In the rows, 128 means zero.
Where one turn sends some rows of the set: a few examples, then the rows asked
Z_332: [114 132 151 107 117 133 170 128 135 111 113 100 106 110 125 161 134 129
 121 160 113 153]
Z_865: [144 143 139 127 121  93 110 101 126 132 118 129 155 126  97 108 157 115
  95 107 132 138]
Z_155: [148 133 121 119  85 110 114 123 112 135 127 140 124 123  80 101 155 126
 111 112 156 143]
Z_289: [122 143 150 151 154 116 114 120 139 146 190 139 113 138 132 122 117  88
 115 148 114 105]
Z_387: [140 146 141 133 112 143 131 120 128 120 100 165 114 144 103 107 161 134
 112 117 135 141]
Z_864: [ 98 127 144 143 182 118 111 136 123 162 139 133 107 125  89 130  95 113
 120 132 121 110]
Z_328: [107 112 108 111 106 165 111 153  87 118 180 140 119 131 116 137 115 116
  95 157 121 129]
Z_767: [135 126 116  92  86 147 116 155  97 149 167 137 125 115 113 136 113 128
  91 128 100 172]
Z_434: [115 125 152 102 129 106 165 104 147 141 146 131 141  87 123 104  94  77
 114 169 133 139]
Z_704: [143 151 143 140 126 100  96 116 123 123 120 163 149 132  90 110 151 110
  98 116 126 134]
Z_559: [109 126 118 118 173 136 108 160 115 158 138 130  89 112  77 143 107 120
 120 138 125 125]
Z_428: [ 95 115 151 132 120 130 113 126  91 121 169 142 163 139 121 127 100 106
  92 159 110 109]
Z_945: [117 134 167 107  95 151 158 134 111 139 125 136 136 133 133 124 119 146
 101 137  83 159]
Z_923: [126 121 113  91 122 124 147 119 147 145 176 134 111  84 120 111 100  71
 110 160 145 153]
Z_983: [ 96 126 151 115 120 170 142 141 102 103 139 132 136 132 126 136 130 132
  98 172  93 122]
Z_180: [ 99 128 149 126 173 138 137 149 121 156 109 126  96 122  87 134 108 133
 128 144 119 117]
Z_264: [143 138 115  91 132 126 111 173 100 144 159 126 115  97  83 153 130 104
 114 180 117 123]
Z_380: [126 117  98 108 103 118 120 139 120 134 177 113  92 108 111 158 110 101
 115 138 150 160]
Z_608: [ 97 112 158  94 132 128 166 131 149 136 135 149 105 100 147  98 112 129
 100 177 115 135]
Z_680: [145 148 144 131 103  94 110 111 126 125 122 136 143 119  87  99 161 120
 104 112 133 135]
Z_319: [108 120 163 140 124  77 133 100 126 134 151 113 146 121 123 144  93  95
 115 143 132 133]
Z_27: [114 106 117  70 120 120 135 157 127 147 158 149 103  79 118 114 108 118
  92 178 130 148]
Z_662: [127 118 143  80 152 109  93 106 115 150 166 150 127 137 140 116 110  94
 149 147 123 131]
Z_445: [152 126 107 109  98 112 114 122 106 143 124 136 131 124  88 110 150 125
 103 108 162 150]
Z_769: [104 115 145 103 142  92 119 125 146 142 174 152 128  90 136 100 101  99
  83 166 111 131]
Z_499: [143 146 137 126  96 127 130 114 132 121 114 135 116 130  98  99 172 136
 111 114 137 142]
Z_113: [136 124 122  52 146 138 102 134 110 139 151 141 106 121 128 133 133 112
 150 159 116 147]
Z_310: [147 150 137 129 141 142 165 153 106 157 123 145  95  96 117 151 127 130
 125 180 111 122]
Z_497: [152 134 114 117 100 124 104 139 100 137 117 167 125 128  76 117 145 125
 109 121 157 145]
Z_625: [154 145 109 141 143 119 122 151 104 168 175 154  96  96 114 149 112 102
 116 160 126 122]
Z_215: [116 124 165 119 121 144 177 141 105 153 121 138 109 138 115 126 115 133
 139 180 135 108]
Z_88: [123 123 165  67 151 127 130 111 113 139 122 142 129 135 140 121 124 119
 158 165 110 133]
Z_65: [143 139 129 120 110 135 139 108 131 129 105 130 117 135 111 106 167 137
 105 107 139 148]
Z_87: [121 131 157 128 105 111 113 119 111 150 173 143 160 134 131 117  97 111
  88 119  91 151]
Z_896: [122 133 134  81 127 138 172 124 153 130 137 124 113  76 121 117 120  91
 113 176 121 153]
Z_488: [137 146 159 162 151 107 150 123 110 167 145 155 121 115 130 134 102 108
 122 165 117 104]

Z_769 moves to Z_608
Z_319 moves to Z_332
Z_87 moves to Z_945
Where do these go?
Z_264 moves to Z_289
Z_662 moves to Z_88
Z_445 moves to Z_865
Z_310 moves to Z_625
Z_328 moves to Z_428
Z_180 moves to Z_559
Z_387 moves to Z_497
Z_896 moves to Z_923
Z_499 moves to Z_155

Where one turn sends some rows of the set: a few examples, then the rows asked
Z_131: [123 101 130 138 125  91 168 135 163 114 123 159 144 106 128 126 145 130
 114 116 144 113  96  82 185 164 143 165 129]
Z_111: [ 84  82 111 126  98  85 124 127 119  88  90 178 133 119 125 117 158 143
 121 125  73  77 134 133 120 156 150 143 131]
Z_621: [ 92  96 100 105 111  59 126 118 117  92 100 167 116 149  96 128 152 110
  83 112  91  66 144 138 165 174 136 151 100]
Z_502: [123 107  99 118  92  80 118 146  96  92  99 174 115 141 134 110 127 111
 136 137  56  98 148 114 124 126 147 131 129]
Z_822: [136 119 108 124 130  76 147 111 127  66 158 136 139 123 152 109 140 101
 165 119 140 118 114  77 141 148 134 163 112]
Z_532: [113 118  92 132 127  63 101 110  89  92  80 137 148 144 115 146 170  99
 120 119 108  85 168 115 146 112 130 168 133]
Z_201: [ 84  98 121  90 105  64  84 103 125  64  87 149 129 133 102 147 157 114
 112 125 128 103 151 106 157 138 121 135 107]
Z_973: [137 151 131 117 113 107 147  79 131 121 133 142 103 112 148 124 156 133
 148 101 148 130 144 115 147  99 137 150 138]
Z_173: [116 136 114 109 122  57 140  90  92  99  97 172  99 133  95 123 137 102
  90  85 135 104 167 111 187 127 125 171 104]
Z_725: [150 122 129 133  96 105 141 124 140  95 129 124 153  96 141 120 144 110
 129 117 155 139 125  76 181 119 140 150 140]
Z_47: [131 100 110 161 113  92 150 122 152 122 135 119 147 129 142 112 141  80
 126 118  82 100 107 117 134 166 145 136 116]
Z_92: [103  83 109 107  88  79 136 131  90  59 103 186 106 119 130  97 135 121
 153 117  98 104 141 122 133 154 137 149 131]
Z_989: [118 114 111  89 101  73 123 124 152  92 167 147 139 117 170  97 131 104
 138 113 125 117 119  80 139 150 132 128 103]
Z_253: [151 115 114 106  91 103 156 139 158 114 145 155 119 117 139  82 121 115
 107 111 140 119 118  85 190 153 144 137 121]
Z_663: [144 138 148  89 116  82 161 104 131 127 143 180  79 122 134 120 112 127
 121 110 121 115 100 113 158 134 142 129 113]
Z_256: [147 108  92 101  92  80  91 113  89  98  89 145 113 147 111  94 132  76
 109 119 102  91 167 126 150 122 127 130 123]
Z_669: [124 124 128 132  96  85 149 137 157 111 147 124 154 118 141 141 142 126
  85 120 116 111 118  86 193 132 161 130 128]
Z_296: [111 152 149 111  91  94 146  95 149 133 138 136 119 106 143 160 157 131
 110 104 104 124 132 130 149 115 146 125 122]
Z_312: [108 147 118  90 118  52 113  95 101 119  95 180 125 119 111 132 145 110
  80  89 128 102 167  99 170 111 122 158 103]
Z_503: [110 111 136 126 111  76 116  85 119 128  62 164 116 119  82 130 141  91
  79  93 119 109 150 124 171 133 118 140 107]
Z_349: [115 129 161 125 120  86 182  92 132 112 131 162 105 101 121 161 147 129
 129 102 121 119  97 131 158 151 140 154 118]
Z_574: [129  98  96  90 124  68 116 122  96  97  78 192 117 126 105  96 142  92
 130 113 123  85 138 115 144 163 107 173 110]
Z_419: [165 130 105 147 108 108 161 145 143 144 126 141 153 110 145 100 143 104
 110 112 114 110 124  93 171 136 146 163 140]
Z_820: [119  98 107 146 114  97 118 118 100  61  80 156 121 139 113 121 150 129
 159 145  89 101 144 109 123 124 148 154 138]
Z_734: [124 137 124 100 118  70 103 100 120 142  67 182 121 124  96 127 134  97
  80 102 113 107 154 102 158 119 116 146  99]
Z_895: [158 136 128 137 131 107 161  94 133 163 119 158  93 132 135 109 137 121
 126 109 112 104 116 127 143 116 144 141 138]
Z_458: [ 94 109 106 103  93  83 102 119 116  50 114 164 122 135 129 116 147 157
 128 137  93  87 153 104 129 123 156 132 124]
Z_596: [131 114 114 122 107  85 113 120 167 115 152 122 149 134 153 111 131 102
 112 131  91 100 109  91 132 140 149 108 105]
Z_656: [117  95 109 164 137  88 161 101 142  89 142 125 148 125 142 110 159 111
 144 108 128  94 107 106 139 164 145 167 126]
Z_407: [122 123 122 133 115  81 128  71 101 103  79 151 107 129  81 117 146  98
  86  89 136 102 164 127 179 124 128 160 113]

Z_312 moves to Z_407
Z_458 moves to Z_820
Where do these go?
Z_596 moves to Z_822
Z_895 moves to Z_663
Z_256 moves to Z_574
Z_131 moves to Z_669

Where one turn sends some rows of the set: a few examples, then the rows asked
Z_209: [115 124  96 112 104 123 108 155 122 164 138 104 110]
Z_886: [110 119 102 116 105 120 112 144 114 173 128 102 115]
Z_106: [126 112 108 134 143 125 121 170 125 114 123  76 146]
Z_446: [129 152 118 138 134 140 109 106 136  79 105 147 123]
Z_152: [132 107 117 120 144 123 125 168 131 122 128  74 141]
Z_997: [133 153 125 141 136 143 110 104 133  87 110 154 131]
Z_224: [116 132 134 103 108 138  93 130  82 106 129 133 110]
Z_722: [134 106 118 120 144 115 135 174 133 126 122  86 149]
Z_64: [119 136 127  95 106 147  94 133  90 112 131 143 106]
Z_50: [133 125 126  94 127 155 147 176  98 126 136 127 144]
Z_484: [122 128 103 121 101 114 114 147 116 173 129 104 114]
Z_756: [132 135 124  95 124 167 144 167 101 122 145 122 141]
Z_627: [123 148 117 128 135 144 105 103 144  86 109 157 130]
Z_628: [124 132 131 100 110 143  95 126  86 118 117 141  99]
Z_255: [128 146  93 157 129 120 131 120 167 143 113 121 138]
Z_988: [119 137  86 148 133 120 120 124 176 137 114 115 135]
Z_705: [112 116 127 110 144 111 130 116 155 116  81 103 157]
Z_782: [132 150  85 150 129 119 126 127 170 136 119 116 133]
Z_911: [115 135 138  88 128 150 151 129 117 110  95 155 159]
Z_934: [131 153 118 136 138 144 107 105 137  81 121 151 141]
Z_774: [110 110 123 116 145 114 118 114 142 115  73 108 160]
Z_362: [131 143 110 100 120 163 141 171 100 125 147 124 152]
Z_269: [124 139  86 149 134 126 127 119 171 148 119 122 144]
Z_210: [128 135 136 106 108 138  94 130  82 116 126 139 106]
Z_96: [115 142 125  82 122 153 138 116 116 125  97 156 165]
Z_238: [116 116 128 113 146 109 139 126 152 110  81 115 164]
Z_31: [113 142 134  83 125 154 149 114 126 115  98 151 158]
Z_979: [126 130  97 111 104 122 113 148 120 173 131 109 111]

Z_64 moves to Z_209
Z_774 moves to Z_96
Where do these go?
Z_446 moves to Z_628
Z_705 moves to Z_31
Z_934 moves to Z_224
Z_911 moves to Z_50
Z_484 moves to Z_255

Where one turn sends some rows of the set: a few examples, then the rows asked
Z_250: [152 120 119 136 119 148 149 142 144 125 113  92 154 143 109 150 122 178
 116 119 149 141 123]
Z_505: [134  99  97 139 119 156 128 157 132 144 128 113 151 148 106 145 140 162
 124 121 145 161 123]
Z_766: [ 80 102 156  87 112 117 129 107 129 118 157  90 109 106 137 131 124 113
 123  72  95 138 131]
Z_995: [153 103 109 141 127 172 116 134 123 136 124 132 154 168 116 144 129 152
 110 119 146 146 123]
Z_515: [ 60  97 145  82  90 133 111 103 122 120 157 129 116 123 124 133 112 112
 115  74  96 150 127]
Z_183: [ 80 132 140 103  91 107 131 108 132 124 150  97 106 120 126 149 109  99
 124  63  96 134 109]
Z_972: [160 109  88 119 120 151 106 120 137 130 124 125 146 161 125 137 127 172
 101 117 145 148 108]
Z_537: [133 113 106 144 133 149 139 161 136 140 144 105 160 141  95 146 138 162
 111 119 155 137 117]
Z_159: [ 89 147 150  95  96 106 134 111 131 113 169 109 120 121 120 147 101  96
 106  71 104 121  98]
Z_807: [ 85 120 169  81 119 115 134 109 130 104 178 101 125 106 129 129 117 111
 101  77 105 118 120]
Z_530: [ 90 114 158  72  97 130 106  99 127 101 172 135 123 116 132 138 103 102
 109  80  96 134 103]
Z_765: [ 87 100 154  70  96 129 114 103 122 108 153 118 115 122 146 128 119 110
 119  82  86 157 127]
Z_479: [ 68 113 157  74  89 131 118 112 124 102 173 144 131 119 121 129 103 112
 100  81 106 143 116]
Z_905: [167 123 116 117 119 156 124 129 128 130 130 118 153 170 116 143 113 169
 105 139 140 145 114]
Z_534: [154 103 111 157 132 159 126 144 127 140 132 117 136 147 116 138 124 156
 124 121 157 146 123]
Z_899: [ 94 143 148  82  80 115 121 109 126 106 162 132 123 134 129 145  97  94
 106  78  95 141  97]
Z_881: [153 120 101 134 124 138 135 139 152 115 127 107 152 127 116 138 126 180
 100 105 166 133 106]
Z_750: [ 75 106 152  93 105 121 120 102 137 113 160 102 110  98 127 143 114 108
 124  63  99 127 113]
Z_773: [143 121 111 128 126 155 131 159 130 128 153 130 173 154  97 143 131 158
  98 129 154 140 109]
Z_149: [156 108  90 135 123 140 119 132 144 133 125 107 130 136 127 133 124 178
 117 115 156 148 111]
Z_724: [152 114 123 155 128 156 141 154 135 119 133 120 155 135 109 141 122 159
 112 114 166 137 118]
Z_796: [143 107 102 124 113 161 120 157 127 132 137 137 164 160 107 142 133 159
 111 132 143 163 114]
Z_987: [ 58 103 147  96 106 119 122 107 125 130 171 108 106 110 118 132 111 114
 119  73 107 132 126]
Z_121: [158 128 121 124 127 154 140 131 138 125 126 103 167 161 104 152 121 171
  96 124 146 126 116]
Z_373: [ 95 118 168  62 104 126 119 107 122  96 174 129 133 123 137 126 112 107
  97  87  95 138 115]
Z_19: [ 87 127 138  89  75 116 119 107 126 117 143 118 109 131 134 147 105  97
 124  71  88 154 107]
Z_142: [151 113 121 139 123 170 132 144 132 115 126 135 172 155 109 146 128 154
  97 112 155 138 118]
Z_993: [ 84 119 160  84 111 121 119 102 135 105 177 115 124 105 122 142 106 104
 106  70 104 115 103]
Z_383: [162 114 113 130 112 151 133 139 135 131 117 107 140 151 120 142 115 175
 125 134 141 160 122]
Z_867: [156 122 100 118 123 151 122 127 146 112 126 125 168 152 116 141 128 174
  84 107 156 132 103]
Z_678: [ 67 118 161  88 105 118 129 115 126 112 187 123 121 105 115 128 102 113
 103  80 116 124 114]
Z_190: [ 83 101 149  81  92 129 106 100 130 110 154 122 109 109 137 139 109 106
 127  72  91 148 113]

Z_142 moves to Z_995
Z_773 moves to Z_796
Where do these go?
Z_807 moves to Z_373
Z_750 moves to Z_993
Z_972 moves to Z_149
Z_987 moves to Z_678
Z_905 moves to Z_383
Z_183 moves to Z_159

